Rows swapped in pairs by one turn or mirror: which row each one swaps with
j529: 7.7	2.3	7.5	18.1	7.4	6.7	-4.6	-2.1	-1.0	-18.3	-24.1	-13.4	-9.8	4.4	-0.7	-14.4	-5.3	-2.9	1.6	-2.3	-11.5	2.5	13.6
j601: 2.2	3.6	4.4	27.7	8.6	6.1	3.1	-2.9	-2.5	-17.9	-17.9	-13.8	-6.0	8.8	-21.9	-1.4	-4.9	10.0	8.4	3.9	-4.6	9.0	10.7
j61: 0.1	42.1	6.3	9.8	19.6	0.3	11.2	3.1	-9.9	-17.7	-8.4	-10.2	-6.6	6.4	-1.0	-1.6	-4.6	-3.6	4.6	6.7	2.5	5.1	-7.3
j482: 0.5	30.7	4.3	3.5	4.7	1.9	4.2	-5.8	5.2	-14.0	-5.6	-9.4	0.0	11.4	27.5	-8.4	-4.6	12.1	9.8	-1.8	3.6	0.8	21.4
j142: 0.9	4.0	7.6	16.4	28.2	-1.2	2.3	-1.7	-8.8	-29.6	-17.8	-11.9	-3.9	18.4	-3.6	-0.2	4.6	15.6	-0.1	2.2	-4.5	3.8	11.8
j447: 8.0	-0.5	-0.7	1.2	-14.5	1.1	2.4	-1.2	-3.3	-37.1	-14.5	-14.5	-5.8	2.2	0.0	-3.8	-1.3	9.3	8.9	14.0	-7.5	13.8	13.4
j732: -0.4	23.1	1.7	15.8	-17.3	14.5	-0.5	7.7	-0.5	-14.8	6.2	-14.9	-3.6	5.3	3.3	1.5	7.8	-2.9	3.3	9.2	1.8	5.8	1.0
j178: 10.9	23.2	0.7	-7.1	5.4	-12.4	11.8	2.7	-28.9	-13.9	-13.8	-14.6	-5.5	13.0	1.6	5.3	5.6	6.9	12.4	-9.4	-5.6	3.1	7.0
j109: 5.3	16.6	2.7	9.9	-24.4	-0.1	6.2	-2.6	-8.5	-27.7	-19.6	-8.8	-4.4	-4.0	-2.0	11.4	1.8	13.9	9.3	12.4	-3.2	6.4	0.6
j121: 4.6	16.7	-1.9	-3.4	12.0	12.8	-15.6	-7.2	-7.5	-9.8	-3.6	-19.8	-13.9	8.5	2.3	-5.2	6.8	3.7	2.3	1.6	-11.1	0.9	11.0
j854: 5.6	12.2	4.8	4.7	-15.4	0.4	6.6	2.5	-11.6	-42.1	-16.6	-15.2	-5.2	30.8	-6.1	3.0	-4.0	9.7	13.6	-5.7	-7.9	7.8	9.4
j36: 2.5	28.1	3.2	19.7	-14.2	8.6	4.0	5.0	-4.5	-16.0	-12.8	-14.4	-3.8	-7.1	16.7	1.9	5.4	3.2	7.5	-8.4	-1.7	12.3	6.4
j241: -2.5	34.5	-4.8	12.8	5.0	-0.4	8.2	8.5	5.6	-23.8	-1.9	-6.3	-1.9	5.5	17.1	11.9	-2.7	14.0	14.9	5.5	-3.0	11.8	3.4
j869: -7.2	25.5	16.2	-5.3	0.8	3.7	14.0	8.4	-9.8	-13.6	-5.5	-10.2	-13.6	24.2	-5.5	-11.4	-5.7	2.9	-0.2	-7.7	8.0	6.3	1.3
j959: -0.4	38.9	2.3	3.8	8.8	0.5	12.8	3.9	-3.4	-19.7	-2.4	-14.8	-9.4	-0.5	-10.7	10.9	-5.5	20.2	10.6	-6.0	-3.9	10.9	-1.0
j480: 14.3	11.9	-3.8	26.4	9.0	-13.2	1.7	-1.8	-13.8	-17.8	-15.0	-11.8	1.8	12.8	-4.4	-8.1	-6.0	-1.8	1.6	8.4	-9.7	7.0	22.0
j351: 2.4	42.7	-1.2	-11.0	-13.8	0.1	5.6	0.8	-3.5	-8.2	-10.7	-12.2	-4.0	19.9	7.7	8.2	0.1	11.1	9.2	12.9	-3.3	1.2	15.2
j168: -1.5	0.6	5.9	17.6	-17.9	-12.9	8.6	1.3	-7.6	-16.3	-14.5	-17.9	-0.6	10.3	-11.3	-6.0	1.2	19.5	2.6	-0.2	-1.0	9.0	12.0
j549: 6.4	18.8	-4.7	20.6	3.5	-1.8	2.0	1.9	-14.7	-9.8	-8.9	-6.5	6.3	19.4	-11.4	-6.5	-7.1	-7.2	-1.3	16.2	-11.0	3.5	21.6
j840: 5.7	-7.9	5.0	17.1	-9.0	-6.0	6.0	1.8	-4.2	-15.8	-16.5	-15.1	1.1	11.8	-7.3	-15.8	-1.9	9.1	5.9	4.9	-5.7	5.4	12.5
j41: 5.5	13.5	-2.2	-4.0	18.4	-10.2	-5.9	-12.0	-5.8	-16.3	-19.0	-11.0	-4.8	11.6	3.0	2.6	8.0	17.6	0.5	12.0	-11.2	0.4	17.7
j180: -1.9	49.8	4.8	13.6	-13.8	3.5	8.4	4.5	5.4	-24.0	-11.6	-17.7	-4.9	27.4	-4.1	1.7	-1.9	13.6	8.0	-1.0	-2.2	10.5	12.7
j972: 7.7	21.0	12.4	14.6	-5.1	-0.8	1.3	1.4	-22.5	-22.3	-27.2	-21.4	-1.3	24.6	-12.8	-13.0	0.6	4.5	6.2	-0.5	-9.9	1.5	24.9
j11: 3.4	22.2	-4.4	16.3	3.8	-8.9	-2.4	-5.6	-2.1	-28.9	-14.5	-15.7	-2.3	17.6	12.9	2.6	0.2	27.3	20.6	14.2	-12.2	9.9	17.1
j89: 0.1	7.3	4.8	-4.6	-21.7	1.7	1.0	-1.8	-7.8	-32.3	-11.3	-11.9	-5.5	26.3	5.8	-14.2	4.1	14.5	7.0	4.0	-5.5	6.5	12.2
j528: 1.5	21.3	9.1	32.1	-7.5	-1.4	8.4	-6.5	2.5	-32.1	-16.5	-18.3	-10.7	22.5	0.6	2.4	-7.6	16.8	13.6	2.8	1.3	1.9	-1.6
j909: -4.6	20.5	8.9	1.0	-9.4	5.5	14.5	6.7	-7.1	-9.3	5.0	-6.7	-7.3	25.2	-1.1	-10.8	-5.3	-4.1	-2.4	-4.4	6.1	4.7	4.5
j669: -3.9	32.4	7.3	-1.0	7.7	-2.1	8.0	4.9	2.4	-33.5	-16.9	-15.7	-0.5	6.0	9.2	1.3	-7.0	29.2	15.6	1.1	3.1	8.1	1.6
j704: 5.8	9.9	-3.4	7.4	6.0	10.4	5.6	3.1	-4.8	-10.2	-10.1	-5.2	5.6	3.2	-14.5	-0.7	-6.0	-4.4	-12.5	5.7	-3.2	0.9	12.6
j607: 0.7	49.8	4.4	10.3	-14.8	3.7	3.0	6.8	-2.3	-12.1	-13.2	-12.5	-1.9	15.0	4.5	-6.6	-4.3	-3.1	9.0	8.7	-4.5	-0.4	19.5
j926: 7.4	19.9	-6.5	1.7	10.4	-8.2	1.0	-2.9	-12.2	-35.2	-26.3	-16.3	8.5	9.2	6.0	-12.1	5.6	18.1	10.3	10.1	-12.0	10.4	11.5
j48: -6.6	28.5	3.4	3.2	-3.8	2.6	9.7	0.7	4.9	-13.0	-8.9	-1.4	4.2	28.6	6.0	-1.0	-1.5	-4.5	-9.1	2.1	10.0	-2.0	14.9
j374: -0.8	21.9	6.9	6.5	-6.2	-8.3	12.2	-4.1	-3.4	-6.9	-14.5	-17.6	-9.5	-3.0	1.6	-7.9	-4.5	25.4	15.9	-10.5	-0.5	10.7	2.8
j919: 1.0	27.9	8.7	-8.9	-0.3	2.6	9.7	7.2	-8.1	-24.5	-10.7	-21.2	-0.5	19.9	-19.0	5.3	-0.9	25.8	12.4	-10.1	-0.6	8.1	6.6
j481: -1.3	17.1	7.4	9.0	0.5	6.1	15.9	3.2	-5.5	-10.6	0.6	-7.4	-3.5	-0.2	-3.3	0.5	0.4	-6.5	-9.0	5.2	13.3	10.4	7.2
j918: 2.0	42.5	2.4	29.3	-9.8	3.2	-0.8	0.5	-1.7	-31.6	-6.5	-15.1	-1.7	-0.2	-1.4	-0.5	3.7	7.4	3.2	10.5	0.9	9.2	7.8
j591: 4.1	17.8	3.1	-3.2	31.2	-0.2	-0.9	3.6	-15.6	-18.1	-10.0	-14.1	-3.3	19.7	9.0	6.7	-1.9	5.7	3.6	3.0	-2.1	0.5	9.2
j313: -3.5	31.9	6.2	24.0	26.2	5.6	8.0	2.0	-6.2	-13.1	1.4	-15.2	-4.2	19.3	-5.2	3.1	-1.8	9.1	0.9	-1.0	2.0	5.8	9.5
j877: 3.5	3.9	2.8	3.0	13.0	1.9	-2.8	-7.7	-11.7	-13.9	-10.1	-9.7	-8.1	4.9	-2.5	-4.4	-5.9	-6.5	-4.4	-2.1	-9.7	-8.6	13.7
j276: 7.3	15.4	16.2	11.8	12.2	9.1	2.6	-4.1	-16.8	-33.2	-7.9	-22.5	-13.6	17.9	2.5	-3.8	-5.6	13.1	15.6	-14.1	-3.9	3.5	11.0
j135: 2.0	24.4	3.7	-15.7	5.0	-7.3	-3.1	-3.2	-0.2	-6.0	-11.5	-7.5	-4.9	26.8	3.7	6.7	2.0	8.8	6.7	14.0	0.4	-4.4	14.8
j68: -2.0	20.5	-4.8	9.1	-12.5	9.9	-9.7	5.9	3.2	-12.0	7.6	-13.0	-9.0	11.7	-3.1	4.1	1.0	-6.5	-2.6	12.6	-3.9	2.7	8.0
j345: 0.5	15.8	-0.3	-16.6	-13.0	-0.9	-1.9	3.2	-9.2	-27.0	-13.9	-12.9	-6.3	25.6	13.6	-11.2	4.4	13.2	8.8	3.5	-7.3	9.1	15.0
j971: 8.8	19.2	3.4	10.5	5.3	-7.8	1.4	-2.5	-10.8	-15.4	-20.2	-15.9	-4.9	42.1	-3.6	-2.1	1.1	3.6	1.7	3.3	-10.4	2.7	26.0
j618: -2.1	36.9	4.5	-12.0	6.4	3.7	-2.1	-2.9	10.4	-27.6	-16.4	-10.8	-7.5	6.1	-6.4	-13.5	-0.5	14.3	2.4	5.3	-1.2	-6.2	7.5
j196: 4.9	12.9	9.4	-1.2	5.0	8.8	6.0	0.8	-22.6	-18.3	-6.1	-22.8	-8.9	21.6	-16.7	-16.5	-0.3	-1.8	-5.4	5.5	-5.5	7.1	8.7
j588: -2.3	34.6	6.8	26.4	-20.4	1.4	3.3	0.4	-9.9	-30.7	-13.9	-12.8	2.7	7.5	-9.5	-1.9	3.2	14.7	7.8	16.1	-3.2	8.9	9.0
j429: 7.1	18.1	-13.9	20.3	7.9	6.9	1.5	-1.6	-1.6	-14.1	-2.6	-16.0	10.6	26.7	11.3	0.5	0.9	2.2	-3.8	-1.0	-4.2	4.0	17.9
j363: -4.2	26.5	2.6	6.6	-19.1	0.2	7.5	-3.3	-3.8	-26.4	-11.2	-14.4	-1.6	-12.6	7.5	2.3	0.4	17.1	10.3	-7.7	-1.7	4.1	5.0
j868: 1.1	21.2	2.9	27.0	24.1	4.7	5.3	-2.1	-3.6	-28.9	-11.5	-15.2	-2.7	27.1	-11.5	-1.8	-6.8	9.1	6.0	-2.6	-2.8	1.0	10.1
j215: 0.8	34.1	-9.0	21.1	0.4	-5.6	5.0	-4.0	-0.8	-25.1	-11.1	-10.2	4.6	19.7	20.3	10.3	4.3	16.1	16.1	8.6	-1.5	6.2	14.2
j401: 9.7	20.7	8.5	-7.5	15.7	-0.1	15.2	3.7	-22.2	-16.9	-15.2	-16.3	5.7	14.6	-15.2	-10.0	-5.6	11.2	-2.4	-0.4	-1.7	5.2	6.9
j356: 6.2	39.2	4.3	-14.0	-7.0	0.2	1.4	-1.3	-6.8	-25.8	-13.5	-11.1	-4.4	8.0	9.1	-0.9	-0.6	12.6	11.0	21.9	-2.8	1.9	1.1
j682: -1.2	32.5	1.4	-4.6	-23.1	-5.5	13.1	0.0	-4.4	-15.0	-9.4	-14.2	-3.0	8.3	11.0	-13.1	-1.5	11.9	8.8	17.7	-0.6	11.6	7.9
j842: 5.0	20.1	12.6	-3.7	3.9	3.6	9.5	0.4	-14.6	-19.3	-21.4	-21.6	-6.6	27.1	-23.7	-3.9	-3.9	17.3	0.5	-2.6	-5.0	-0.9	16.3
j581: 0.3	24.4	-10.1	20.4	-8.4	7.0	-1.6	-1.7	0.2	-9.0	-7.9	-8.9	2.7	2.2	10.4	12.5	9.5	7.9	10.7	13.3	-1.0	13.3	13.0

j374 swaps with -> j121
j48 swaps with -> j854
j351 swaps with -> j842
j868 swaps with -> j215
j68 swaps with -> j168
j313 swaps with -> j11
j919 swaps with -> j135
j178 swaps with -> j618
j549 swaps with -> j588
j36 swaps with -> j529
j669 swaps with -> j591
j682 swaps with -> j196
j972 swaps with -> j607
j971 swaps with -> j180

